In the rows, 128 means zero.
The rows of T fall into 3 groups, which share some directions, and each row is roughly a mix of its group's hidden directions.
T (129 x 12):
[[128 172 124 176 143 159 107 123 124 140 143 152]
 [123  91 106  89 123  91 102 134 143 101 125 107]
 [145 160 153 100 155 139  99 158 160 127 147 136]
 [ 98 138 171 111 109 152 114  92 139 146 123 100]
 [150 115 134  94 146 101 106 113 139 122 183 121]
 [102 131 117 146 153 122  99 151 100 151  86 153]
 [142 100 171 125 114 107 157  85 131 108 142 134]
 [106 113 147 101  86 137 159 136 131 133 114  83]
 [122 183 111 142 117 106 121 113 134 170 129 154]
 [100  99 147 134 104  93 141  80 124 136 127 149]
 [147 176 139 160 125 159 111 126 125 161 130 103]
 [103 114 107 142 111 131 138  95 179 138 128 163]
 [100  95 106  90 127 116 156 158 147 102 130 140]
 [106 146  94 140 103 110 116 119 120 179 117 155]
 [105 164 115 114 127 172 127 131 178 119 116 128]
 [ 98 154 128  97 125 117 108 145  79 133 101 146]
 [126 104 159 180 102 148 135 154 128 117 154 128]
 [152 138 141 151 144 129 103  90 129 141  73 133]
 [ 77 161 131 131 136 116 102 113 143 130 118 169]
 [135  83 135 125 159 162 147 163 123  99 136 121]
 [111 144  90 134 144 121 108 128 179 160 127 106]
 [126 184 115 111 150 142 108 104 106 103 108 135]
 [133 130 113 129 103 124 163 167  89 134  88 124]
 [135 110 176 171  93 125 139 116 129 104 143 133]
 [132  79 140 118 116 138 180  97 123 136 124 139]
 [148 112 172 166 120 144 129 151 148 139 134  91]
 [152 138 115 149 183 117  98 132 128 148 118 160]
 [149 139 109 115 122 102  65 150 122 121 107 128]
 [174 119 118 120 108 154 119 148 122 106 119  80]
 [164 127 112 124 146 172 134 177 136 136 140 142]
 [153 114 114 167 140 102 118 144  93 143  86 131]
 [168 113 125 139 110 148 125 181 110 153 143 116]
 [125 114  78 142 130 116 111 154 150  90 158 132]
 [136 129 116 106 134 110 157  71 124 102 112 100]
 [126 154 142 144  92 148  87 124 146  87 110 123]
 [ 70 135 118 124 114 152 156 109 146 146 108 110]
 [116  84 106 104  86 124 119 124 111 131  95 150]
 [141 156 130 135 131 115  92 142  82  87 131 110]
 [118  96 107 139  87 159 133 102 141 109 104 102]
 [ 95 102 120 117  93 115  92 100 138 118 100 107]
 [180 118 137 137  99 168 147 131 129 102 131 147]
 [141 122 128 176 107 123 103 130 136  85 147  97]
 [121 154 142 142 145 148 101 141 136 170 170 103]
 [113 101 100 158 164 130 161 146 120 131 133  89]
 [141  90 101 137 127 125 162 106 170 125 159 120]
 [136 104 124 118 138 161 185 118 125 128 144  94]
 [114 134 138 151 112 110 118 138  75  84 148 134]
 [150 129 150 164 129 185 145 111 149 112 135 121]
 [126 170 132 159  90 163 146 137 103 134 143 118]
 [152 142 134 148 165 125 131 109 108 135 117 186]
 [157  70 108 122 105 134 135 115 158 136 124 147]
 [114 138 115 135 100 124  83 157  91  98 117 116]
 [158 176 111 121 120 155 154 125 132 112  97 154]
 [116 137 130 137  96 155 116 119 167 122 138  74]
 [117 173 135  97 162  90 115 123 107 142 116 141]
 [136 138 164 163 139 121 175 110 114 106 148 148]
 [ 98 114 112 175 157 144 121 133 160 122 113 157]
 [114 167  85 128 126 155 113 113 148 115  98 154]
 [126 129 150 156 122 165 133 128 127  67 120 148]
 [139 134 140  88 159 111 128 122 122 102 128  74]
 [131 182 152 129 157 123 106 137  96 117 132 156]
 [129 130 143 164 131 151 146 102 184 133 133 103]
 [111 156  92 107 156 141 111 153 130 158 120 162]
 [140 116 100 120 143  94  72 126 135 107 154 122]
 [ 81 149 102 128 170 130 111 153 135 149 124 147]
 [139 119 103 148 134 137 140 173 165 142 129  85]
 [138 144 120 146 150 118 105 119  93 133  86 172]
 [127 170 146  98 120 124  70 148 136 129 125 126]
 [135 110 140 127 129 169 140 150  92  84 118 155]
 [140 119 136 185 126 128 103  88 137 113 155 124]
 [141 100 136  91 160  83 110 137 109 149 140 128]
 [ 81 110 132  82 118 129 116 110 157 101 128 131]
 [ 96 107  88 127  93 123 131  97 124 104 123 159]
 [153 151 120  69 111 124 161 148 113 121 136 127]
 [111 109  96 177 128 127 171 104 132 140 126 135]
 [128 115 137  67 100 111 154 131 117 113 152 114]
 [153 120 122 169 111 117 103  98 144  81 139 129]
 [122  84 130 150  95 112 148 107 122  96  96 121]
 [ 99 102 145 139  89 124 123 108 144 148  92 159]
 [144 142 136 130 111 146  79 115 134 122  74 119]
 [148 127 140 175 121 167 126 139 148 104 151  99]
 [103 138 177 135  98 103 103 106 113 101 123 133]
 [ 94 149 132 113 138  97 134 104 102 151 124 174]
 [164  94 132 108 122 163 120 156 130  98 125  97]
 [113 150  95 121 112 109  83 129 100  93 112 118]
 [103  97 115 100 147  97  97 162 124 145 109 113]
 [133  88 127  98 129 134 176  97 138 153 113 120]
 [112 107 143 151 132 135 170 119 124 114 168 169]
 [150 164 160 144 113  89 143  94 134 135 148 114]
 [109 100 123 103  99 101 116 117 133 154  80 114]
 [ 74 107 127 158  99 126 112 111 125 120 108 156]
 [138 116 107 149 136 148 152 132 192 107 122 120]
 [151 108  98 128 159 106  99 129 167 117  96 121]
 [ 70 132 109 127 128 129  96 137 111 136 104 159]
 [166 118 109 108 150 153 160 105 119 106 139  93]
 [129  78 141 150  96 140 149 155 109 118 147 105]
 [ 93 137  95 175 113 147 108 162 130 122 121 120]
 [132 107 145 143 111 145 173 114 156 127  84 107]
 [147 139 136 107 157 117  96 133 129 170  90 105]
 [142 174 161 142 110 153 120  95 102 149 136 123]
 [120 136 172 140 131  92 114 171 108 148 133 106]
 [152 175 112 115 121 159 124 120 140 119 116 175]
 [152 150 114 106 137 149 133 137 145 156 137 186]
 [126 116 123 109 120 141 119 113 167 168  90 162]
 [ 90 141 149 105 131 127 104 147  88 169 130 123]
 [159 123 116 122 165 160 153 175 118 136 145 136]
 [135  80 142 127 113 171 118 148 147 103 128 154]
 [115 143  71 155 148 136 150 114 137 124 109  99]
 [156 116 161 158 137 118 144 144 110 108 165  95]
 [144 138 103 127 129 121  94 173 105 103 146  94]
 [124  68 150 111 118 135 113 138 161 142 143 150]
 [140 133  86 140 112 148  84 122 169 112 118 136]
 [110  84 119 153 144 129 157 158 165 129 146 118]
 [122 121 154 124 164  90 154 102 157 140 157 115]
 [156 134  91 155 123 118 153 132 132 172 138  95]
 [119  78 108 128 100 137 160  98 146 129 130 155]
 [139 123 107 137 156 174 157 156 104  99 121 141]
 [120 171  99 160 158 113 145 142 123 162 138 114]
 [122 127 157  95 112 113  86  95 113 140 122  94]
 [181 113 117 145 132 105 102 115 158 107 140 105]
 [159 131 131 158 145 101 127 132 124  93 179 117]
 [139  74 104 130  98 119 136  94 155 122 122 143]
 [146 135  84 142 118 136 151  99 123 108 104  86]
 [154 106 147 100 114 112 102 134  96 137  82 117]
 [117 109 118 157  95 133 179 162 109 120 124 120]
 [138 165 148 110 145 157 165 121 130 141 150 165]
 [115  99 155 131 125 136 183 140  94 133 153 127]
 [146 113 105 181 151 116 124 136 123 126  86 150]
 [ 84 111 143 159  99 148 167 109 119 114 136 126]]
One row of each group comes first, with its name. Which group is each row after those in?
[145 150 109 134 139  95  94 130 106  90 153 156] => D
[111 106 161 107 107 129 162 125 127 133 178 107] => E
[146 159 173 146 120 123 132 154  91 129 151 151] => W

[129 102  85 138 144 157 154 140 146 156 130 163] => W
[162  89 131 106 116 163 143 142  87 119 119 124] => D
[115 185  95 127 156 133 134 107 127 106 105 125] => W
[130 103  84 111 100 144 125  92 118  96 107 137] => D
[109 105 170 135 172 116 156 127 133 103 152 124] => W
[128 130 133  86 163 129 155 152 142 144 167 151] => E
[116 128 107 131  97 168 115 100 124 100  90 106] => D
[131  93 150 136 119 115 152  91 122 114  78 141] => E
[150 129 147 109 153 117  95  82 151 124 162 132] => E
[119 178 128 124 103 100 102  87 142 131 114 126] => W
[161 101 123 131 136 122 131 120 176 150 143 171] => D
